(in the rows, 100 means zero)
Z: rows in 3 groups, each row roughly a mix of its group's directions (one row in no group):
Z (68 x 14):
137 86 114 100 122 103 122 69 130 92 115 98 74 101
76 71 69 119 79 110 73 103 89 131 102 118 94 90
90 107 100 122 68 81 109 126 93 122 66 116 127 110
79 105 99 118 90 98 77 123 61 94 82 97 141 98
134 74 125 97 117 110 121 71 124 89 89 122 89 103
114 76 100 108 81 133 100 96 77 127 108 137 121 88
70 106 82 104 60 90 89 125 87 128 78 111 117 103
120 83 98 68 108 116 103 77 121 112 122 115 58 99
91 82 85 75 119 128 67 86 87 85 130 97 79 87
95 66 80 107 74 95 78 108 101 131 83 135 87 105
116 65 92 90 85 119 86 92 92 135 105 136 80 94
128 110 130 77 138 109 115 89 101 67 111 90 92 101
59 101 68 130 84 105 81 104 84 112 113 83 116 86
79 89 67 117 64 76 70 109 98 126 91 103 100 105
110 119 122 97 135 114 112 92 89 61 119 75 117 93
100 136 117 109 102 63 125 120 113 91 76 86 110 119
108 61 75 101 90 117 75 86 103 124 120 120 74 93
110 58 90 110 71 107 100 74 120 126 87 124 89 96
87 131 91 57 84 74 76 117 87 106 96 90 89 114
67 130 88 70 65 87 114 101 116 118 91 84 93 101
125 105 114 86 109 86 133 90 141 106 98 108 67 114
116 95 108 99 75 74 109 116 117 106 59 129 111 123
92 87 83 80 61 98 106 85 126 136 93 115 77 100
71 130 85 78 63 83 115 103 117 124 94 83 93 102
79 131 107 116 120 94 114 106 101 63 102 64 124 98
114 73 96 120 95 109 126 68 142 113 107 104 81 93
116 115 107 73 130 103 120 92 123 92 128 92 62 103
83 124 79 83 83 76 97 94 114 121 115 65 69 100
73 93 82 135 81 106 81 101 80 97 98 81 138 85
126 101 104 91 114 99 122 70 135 100 125 84 66 99
70 80 66 122 74 102 73 105 90 130 103 108 100 92
114 62 93 103 83 118 82 97 86 129 98 143 97 97
100 58 84 99 93 136 78 76 91 112 118 116 93 80
76 127 116 96 108 97 97 123 72 72 79 90 136 103
126 80 119 108 137 129 126 89 112 90 116 119 86 94
98 145 114 94 108 65 117 125 105 88 87 81 105 119
115 92 106 99 140 131 116 85 109 86 137 96 80 88
68 118 71 71 71 97 93 98 109 123 115 81 79 94
108 67 84 80 93 126 87 72 108 116 123 113 70 87
140 86 116 68 96 113 109 86 103 123 105 130 76 102
57 113 83 134 103 94 91 112 93 81 99 73 125 94
100 100 75 89 75 92 107 84 129 135 122 91 65 97
91 143 103 88 108 85 119 94 110 87 116 53 98 99
94 88 84 95 64 79 96 109 118 136 76 124 81 111
108 84 89 86 65 106 103 96 105 149 100 129 80 99
107 139 117 98 117 69 131 117 119 87 92 85 96 118
120 68 103 94 82 106 115 74 129 121 87 131 79 103
62 109 90 127 120 118 97 101 84 78 118 72 119 82
76 111 78 85 104 115 68 100 73 91 133 72 103 85
101 103 116 115 134 127 104 95 79 64 117 89 129 87
119 80 96 80 111 114 103 65 127 101 126 99 62 93
107 138 114 70 119 72 115 112 118 79 98 92 86 122
86 111 104 119 130 120 99 95 82 66 121 73 124 85
134 60 98 110 111 114 97 74 117 108 117 119 74 97
110 110 119 97 146 111 97 96 86 56 116 81 107 96
103 97 98 135 120 101 73 128 61 88 109 99 126 99
73 129 89 95 107 98 76 118 69 82 116 69 119 94
111 109 106 97 77 64 124 99 136 116 71 105 87 120
132 69 107 90 86 119 97 95 92 125 96 146 97 101
109 76 85 87 101 122 101 67 123 111 131 100 66 87
131 113 138 81 123 115 136 96 106 80 97 106 106 102
93 135 111 110 135 99 116 116 93 70 118 71 112 99
60 114 85 80 59 94 94 116 95 120 77 105 110 102
108 107 112 119 73 77 132 109 117 122 65 114 116 113
109 85 89 85 108 124 79 78 82 118 141 96 74 83
85 81 76 113 60 101 90 108 98 142 90 127 101 99
56 114 79 85 73 100 76 123 77 110 91 97 114 97
105 122 95 79 99 78 120 87 139 105 115 79 65 109

which group is each row in? (one row of each group first):
115 82 117 69 107 115 119 63 130 90 94 113 77 100 -> C
125 69 118 86 115 126 94 102 83 105 93 147 94 100 -> W
126 88 119 85 134 135 100 81 83 86 128 104 91 87 -> L

109 73 76 88 94 114 87 76 117 121 129 106 62 91 -> C
79 92 80 135 70 99 86 112 84 112 91 111 140 98 -> L
141 99 126 113 125 94 132 80 125 86 105 95 90 105 -> C
84 115 102 114 116 66 92 115 114 60 77 76 109 116 -> L
114 97 106 72 123 113 108 67 123 83 125 87 68 94 -> C
140 76 129 115 123 106 120 82 114 85 88 121 101 105 -> C
